In the rows, 128 means zero.
A single turn carries every row of the set below to another of its rows. Some are shown first; where does it send the rows asked next?
guk: 145 161 130 125 192 170 129 113 149 137 106 129 128
Vope:  88 126  78  97  80 137 151 162 117 122 118  94 119
sozo:  99  96 113 114  63  94 141 141 121 146 111  79 146
Furan: 159  89 145 141  99  66 117 128  75 129 133 131 158
sog: 107 147 125 156 116 128 107  92 136  68 158 176 157
Ditu: 116  68 146 137 184 143 101 147 139 122 130 144  87
mito: 157 117 134 173 112  92  99 119  86  85 125 172 161
suz:  80 111 112 115 153  93  75 147 109 141  54 172 143
Nugi: 120 145 114 147 180 139  78 168 111 112  81 111 103
Zunok:  80 106  89 104 127 107  97 110 136 193  69 116 140
Nima:  77 141  80 101 150 119 135  93 124 179 116 145  87
Lukav:  73 119  97 115  98  90 125 129 126 163  60 140  84
Vedi: 153 138 154 172 165 143 105 125 157  94  86 148 111
loba: 120 110 120  95  68 114 136 149 106 151 117  78 152
dev: 164  96 178 165 136 119 117 123 103 140 101 156  86
sena:  96 145 117 146 130 152 125  89 129  86 165 180 164
nif: 139  73 138 173 140  92  88 130 148 109  82 162  95
maba:  99 141  82 105 143 169 156 114 127 111 167 155 134
bil: 107 103 127  83 199  84 117 120 122 173 117 139 132
Soned: 138 130 139 168 116 101  96  98  88  92 138 176 180
leb:  65  88 173 142 134 128  86 124 169 127  83 141 141
zopab: 102 145  94 102 128 161 151 123 142  82 167 159 120
doma: 124  93 129 111  73  87 148 150 107 141 123  78 141
melet: 115 148  82  92 175 150 120 119 123 182  90 122 137
zozu:  98  55 122 138 117  77  92 110 153 163  84 137 114
sozu:  97 158 153 121 174 115 107 121 151 145  99  76 147
vize: 112  86 172 144  88  94 132 123 141 152  71 131  89
bimaz: 148  76 134 127  86  76 108 122  83 147 145 117 158
paba: 118 155 135 160 129 149 123  92 131  79 149 168 171
vema:  88 135  55  92  97 145 146 155 106 132 118 113 128
Rep: 138 111 124 165 102  81  81 104  87  98 142 171 162
Moru: 148 167 147 177 156 153  96 104  91 133  95 152 115
Zif: 106 142  78  81  94 153 153 165 113 116 124 115 123
rafam:  82 137  70 106 124 164 149 130 126 101 158 153 120
riv:  98 180 124 142 161 155 118  68 128 162 122 133 121
reze: 151  65 139 140  92  63 127 128  95 132 137 125 144

rafam goes to -> sena
sog goes to -> Rep
Now find these:
riv goes to -> Moru
reze goes to -> sozo
sozu goes to -> Nugi
melet goes to -> guk

A single turn carries every row of the set below to another of its rows. Some are shown first; where does it send the rows asked next?
mufub:  93 105  92 142  93 123 144 155  80 173 123 111  94 162 150 155  90 141 109
tapu:  91 124 128 108  90 113 100 103 167  77 166 137 186 152 124  96 139  93 153
Rarep:  99 114 162  98 162  97 138 198 124 144 152 148 135 148 118 136 109 148  76
keni: 141 140 118 110  94 170 137 120 204 135 136 108 128 135 175 128  47 167 130
poton: 137 134  84  54 111 158  91 113 135  88 107 156 153 130 156 117 101 148 148
miv: 123 112 113 198 157 175 132 102  80 170 145 104 133 125 140 147 128 110 137
Susit: 117 117  94 191 159 152 133 110  91 168 150 108 134 125 134 115 143  81 153
Kug: 126  98 151 154 128  88 124 156 149 181 182 171 118  86 193 128 116 114 183
dozel: 150  95 147 180 140 107 127 117 139 171 176 156 121  75 187 143 108 116 182
suf: 142 129  93  46 125 173  84 139 149 125 109 138 171 122 155 137 109 153 161
dopib: 122 126 119 192 160 136 134 114  70 182 148 137 120 120 142 138 138 103 160
ziv: 111 132 155  89 107 123  90 100 150  65 142 148 190 154 123 106 137 119 150
mozir:  88 131 156 106 155 118 117 173 142 127 165 149 150 200  87 136 139 146 113
Fisu:  83 122 148 114  93 124 106 103 147  57 160 146 170 166 135  89 128 113 123
gadug: 133  80 115 151 129  97 121 137 158 169 188 153 126  76 180 145 119 101 192
kiro: 135  86 203 154 156 107 124 161 188 151 141  81 146 118 163 127 125 145 159
pize:  77 114 134 108  92 123 168 139 107 140 155 115 104 145 147 170  65 145  84
vod: 138 112  58  55 136 172  93 130 147 105 122 137 156 119 146 121 115 130 161
kesep: 115 138 187 129 174 120 121 171 189 162 110  94 160 112 145 122 121 170 112
vavas:  98 151 155 131 104 154 151 108 183 152 122  72 132 115 168 155  72 171 117

Kug goes to -> suf
gadug goes to -> vod
vavas goes to -> pize
Now find these:
ziv goes to -> dozel
mufub goes to -> mozir

